Each path below is one point turned by a fixed rotation once a step. After each direction that follows a path, write how fast that rotation turns it, in deg/step (0 if it stays still).
Each turn is a multiple of 5 degrees from 10 to 175, or 0.
Rotation 1:
[-36 -15 -17  21  -8  13   6  31 -25 -22 -12  -1   3   5  12  -1   6  17
  12   6 -27   5  -8   2  -6 -13  18 -31  13  11  19   5 -38 -20  25  14
  19 -23 -40]
[-52 -28   1  23 -18   8  12  38 -44  -7 -19  12   8   5 -11 -10  14  20
  13  12 -10   4   3  13  -3   7  16 -14   5  17  18  11 -32 -10  23   4
  20  -5 -26]
[-43  -6  18  27 -16   7  11  29 -22  -8 -18   5   3 -13  13  -4   8  27
   4  16 -25  -2 -14  26  -9   9  23 -32   1 -11   9  -1 -24 -17  40 -15
  17  -9 -28]
[-37 -19   1  24  -8  14  29  28 -14  -5 -36   2   8   1   9  -6  25  19
  16  -1 -34  13  -6  17   9  21  35 -30  11  -1  18   6 -19 -25  20  -6
  -3  -4 -23]
[-19 -24   8  10 -13   9   9  44  -8 -19 -12  25  10  15   0 -10  23  15
   4  18 -40  -5 -18   3  11   8  27 -18  -3   8  17  10 -23 -22  28  -5
  13 -17 -41]
[-27 -31  11  16 -28   7  19  24 -29 -17 -22  29  -5   8  19  -8  30   9
   2  20 -33  -7   8  10  11  18  14 -10  11  -2  14  18 -26 -20  35 -12
  18 -18  -3]
[-32 -12  -9  12 -25   9   7  29 -16 -24 -16   3 -10   6  27   7  18  10
   3  18 -53  -8  -5   8  -3   1  13 -35  14  -1  17   4 -35 -24  21   1
  13 -36 -17]
[-39 -31 -14  10 -25  10  20  42 -28 -16 -26   6   7   8   2  -8  30   7
  14  11 -32   1  -1   5  -1  -1  12  -8  18  23  13   2 -42  -2  13  11
  11 -22 -20]
[-33 -16  14  18 -28  -5   0  46 -26 -12 -19   7   0  -7   7 -12  15  22
  12  22 -21  -3  -9  12 -21  -3  15 -19  -4   9  10  -8 -35   1  36  -7
  34 -15 -22]
[-31 -16   2  31 -13   0  21  26 -21 -10 -40  -1 -10 -14  21 -13  20  21
  20   0 -22  16   2  10  -6   5  29 -27  14  -1  13   1 -39 -12  33  -5
  10  -5 -12]
[-22 -16  -4  27  -2   3   2  37 -15 -22 -22   8   7  11   5 -12  10  22
  16  -3 -27   8 -17   1   2   1  35 -32  -1   8  28   9 -29 -24  24   5
  15 -12 -40]
[-29 -34   5  24  -7  11  18  26 -42 -12 -16  30   4   6   2 -15  14  17
   7  12 -14   2   7   6  12  12  22 -11   7   6  18  24 -26 -21  41  -1
  19  -1 -29]
[-42  -7   4  24 -18   8   3  25 -27 -18  -8  16  -1   6  17   6  11  21
  -1  12 -33  -8  -4  22  -2  17  21 -38   3  -9  15  18 -20 -28  30 -12
  18 -21 -16]
[-50 -27 -12  11 -12  22  30  27 -15  -7 -19   3  10   7   6   7  30  14
   2   9 -39   3  -3  16   5  13  20 -19  24   5   8   6 -26 -21  14   7
  -3 -22 -25]
Directions:
[ -1   3   9   0   0  -4   6   6  10   7 -10  -5   3  -9  -4  -6   5   3
   3  -1  -1   4  -9   4  -5   3   5   2  -3  -2  -4 -10   1   6  -1  -5
  -2   7  -2]
60
[  0  -3 -11  -3   7   4   2   5   5  -2  -1  -5   7   7  -8   0   2  -3
   3  -6  -3   4  -4  -5   4  -4   3   1   2   8   4  -1  -2  -2 -11   9
  -6  -1 -11]
110
[ -6   2   4   0   5   7   3  -3   2   4   6   5   7   3  -5   4   0   4
  -5   1  -2  -2  -2   8   7  11   5  -2  -2  -6  -1   8  11 -10   0  -5
  -5   5  -7]
40
Rotation 2:
[ -5   9   0   3 -15  -4  27  13  -2  11  -8  35  29  19   6 -14  -4 -14
  39   6   1  29   2   5 -28   0   5  23  18  15  -7 -33  -7 -10 -16   9
  -2 -48  24]
[-14  19  -8   6 -14   1  23  16  -2  11 -12  29  25  32  -1 -12  -4 -12
  34   5  20  24 -10  -2 -30  -4   1  30  18  12  -8 -31   2  19  -4   0
   2 -36  29]
[  5  21  -6  10 -14   8  24  12   3   2 -14  27  36  28  -7  -7  -3  -1
  27  -1  21  20  -8   4 -28 -23  -4  38  14  13 -13 -28  -3  29   9   7
 -16 -24  19]
[ 18  16  -4   7 -17  -4  22  14   8  -2 -12  32  35  10   1  -6  -2   6
  25   3  10  25  11  11 -23 -36  -9  37  18  28 -21 -24  -9   9   6   7
 -18 -28   5]
[  9  14 -11   1 -19 -11  11  11   6  10 -14  45  25  -3  13  -5  -6  -8
  33  14  13  30  14   6 -20 -12   1  40   8  32 -26 -20 -10   5 -10   1
  -2 -40   8]
[ -2  15 -15  -5 -12   0   7   8  -8  12 -11  40  32   1   5  -3  -2 -18
  34  22  18  20   4   2 -24   5   2  44  -1  16 -14 -22 -20  16 -18  10
  -4 -37  13]
[ -2  18 -10  -1 -14  -3  19   8 -14   7  -7  31  42  14  -4 -11   1 -17
  29  16   7  10  -5   1 -27   0  -7  44  13  10  -2 -31 -24   7  -8  19
 -25 -37  17]
[  2  19  -4   3 -17 -15  35   4  -8   4  -9  27  32  21  10 -18   2 -13
  26   4   4  12  -1   5 -29 -17 -10  33  26  19 -10 -34  -6  -3  -6   8
 -26 -34  26]
[ -4  20 -11   6 -23 -12  27   3  -2   3 -17  33  24  23  24 -17   1  -9
  38   2  14  27   2   9 -28 -23  -3  23  11  23 -15 -23   6   8  -2   4
  -6 -35  27]
[ -1  20  -4  13 -16   9  17   6   1  -6 -20  36  35  18   8  -5  -4   1
  44  10  21  34   0   5 -24 -15   2  22  -4  17 -11 -22  -1  22  -3  14
  -4 -31  16]
[ 12  14   3  12 -10   7  19  22   4  -1 -12  38  39  12 -12   1  -3   2
  33   9  11  37   7   5 -21 -12   1  32  10  16 -12 -28 -16  10   3  18
 -10 -31   3]
[  6   8  -2   0 -12  -4  20  23   4  17  -3  34  28  10  -8  -7  -4 -10
  27   6   4  28   9   2 -24 -10   2  40  27  25 -17 -30 -16   1 -11   2
  -1 -43   7]
[ -5  13 -17  -3 -19  -8  15  16   0  18  -5  32  21  10   5  -8  -4 -18
  23  10  17  16  -1  -2 -29 -13  -1  48  20  25 -18 -26  -8  17  -9  -6
  -2 -37  23]
[ -3  26 -19  -1 -21  -3  15   2  -7   5 -13  28  33  12   3  -8   0 -10
  26   9  23   9  -8   3 -28 -17 -11  50   7  20 -13 -26 -11  27  -1   9
 -20 -24  19]
Directions:
[-11  10   1  -6   3  -8  -2  -1   3  -2   9  -2   2   4  -2   2  -2   3
  -3  -5  -5   4   4  -5  13  -1   7  -2  -3   7  -6   0  -7   4   5   6
  -2  -3   7]
0
[-7  0 -1 -3  1 -1  4  3 -3  7  5 -7 -4  8 -8 -4  0 -8 -6 -3 -2 -9 -9 -4
 -4  4  0  6 14 -4  3 -5  0  0  1 -3 -1 -2  9]
65
[  5   2   5   3   4   7   2   0  -3  -7   1  -3  11   2 -12   4   3   5
  -2   1   0  -2  -4  -1   0  -2  -5   4  -2  -6   5  -3  -8   4   6  10
 -13   6  -5]
95
Rotation 3:
[ 15 -19   4   0 -23  -2  13 -16 -17   3  26   6 -11  19  -7  -2 -18   8
   0   8 -15   0  21  27  22  10  -3   6 -32  31 -16   0  29  48  10  15
  -9  34   5]
[ 18  -9   4  11 -25  14   7 -15 -16   5  17  -4  -6  23  13 -14 -20  15
  -1  21  -6  -1  29  26  10  14   0   6 -27  38 -28 -16  21  39   7  19
   8  23  17]
[  3  -7   4  24 -20  12  -4 -21  -2   9  25  -4   6  19  19 -11 -20   6
   3  33   6  18  17   4  25  24   4   0 -19  40 -27 -16  16  34  19  10
  14  25  10]
[  8 -20 -12  19   8   1   5 -34   6   1  27  -5  14  14   9  -5 -18  -4
 -10  36   3  22  19   6  34  17   9  -4 -29  21 -24 -15  12  45   8  -9
   3  34   8]
[ 22 -18 -20  15  -2 -15  15 -25  16   0  12  -9   2  -3  19 -11 -24   4
   3  31  -8  26  33  22  16  22  15  -1 -36  16  -9 -20   7  40   4 -10
   4  22  11]
[  5 -15 -21  18 -28 -23   9 -17  15   0  19  -1  -7  -8  23   1 -27   9
  25  12  -8  29  24  15  16  30  -4  -4 -35  13   2 -17  16  36  15  -5
   7  26  -3]
[  2 -19 -14  13 -21 -14  12 -21 -12   1  23   6 -10   2   4  14 -23  11
  10   1 -16   3  21  23  23  15 -15  -5 -43   1  -4 -16  37  45  12  -7
  -5  34  -7]
[ 14  -9   2  15 -18   5  11 -17 -17  11   8   1 -19   0  12   3 -25  19
   9   8 -22 -14  35  25  13  17  -6  -5 -43  17 -21 -28  35  42   0   7
   2  20   5]
[ -1  -7  14  25 -19  12   0 -12  -7  18  14  -5 -17  -5  16  -3 -26   6
  15  13 -16  -6  24   3  20  30   1  -6 -25  33 -32 -19  29  46  10  16
   9  17  -4]
[  2 -20  10  13  -5   7  -5 -20  -1  10  19  -5  -6   2  -7   0 -22  -7
   0  22 -14   3  14   2  36  19  10  -2 -26  33 -33  -5  21  49  11  13
  -4  28  -2]
[ 21 -18   1   4  -5  -7  10 -19  12   3  13  -4  -7  10  -1 -12 -19  -4
  -5  29 -20  15  26  20  20  18  21   4 -31  39 -26  -4   2  52   2  14
  -4  24  14]
[ 13 -14 -13  10 -33 -16   6 -19  19  -3  16  -1  -8  15  16 -16 -18   4
  13  23 -10  26  18  23  16  30  11   7 -28  44 -10  -9   2  41  12  16
   3  25  12]
[  9 -16 -16  14 -34 -17  10 -21  -3  -6  32   6   4  30  10  -3 -16   5
   1  18  -5  19  12  16  27  13   1   0 -37  28   7 -13  22  34  18  -1
  -1  32   5]
[ 24 -19 -16  15 -17  -9  14 -24 -18   3  23  -1   4  19  22  -2 -21  18
  -6  17  -3   3  27  25  19   9   1  -1 -40  21  -2 -33  28  32   4  -8
   5  25  15]
Directions:
[ 6  7  9 -5 -2 -7  0  5  0  4 -3 -6 -5  8 -5  4  1  8  3  4 12  1 -6 -4
  7  6 -3  0 -9 -6 -3  1 -7  3  1 -4 -1 -5  0]
0
[  8  -3  -4  -1  -1  -5   0   7  -6   6   4  -4  -3 -10   3   5  -2   2
   6 -10  -3  -5  -1  -3   2  -4  -1   2  -4  -7  14  -7   9   0  -2  -7
   1   1  -2]
45
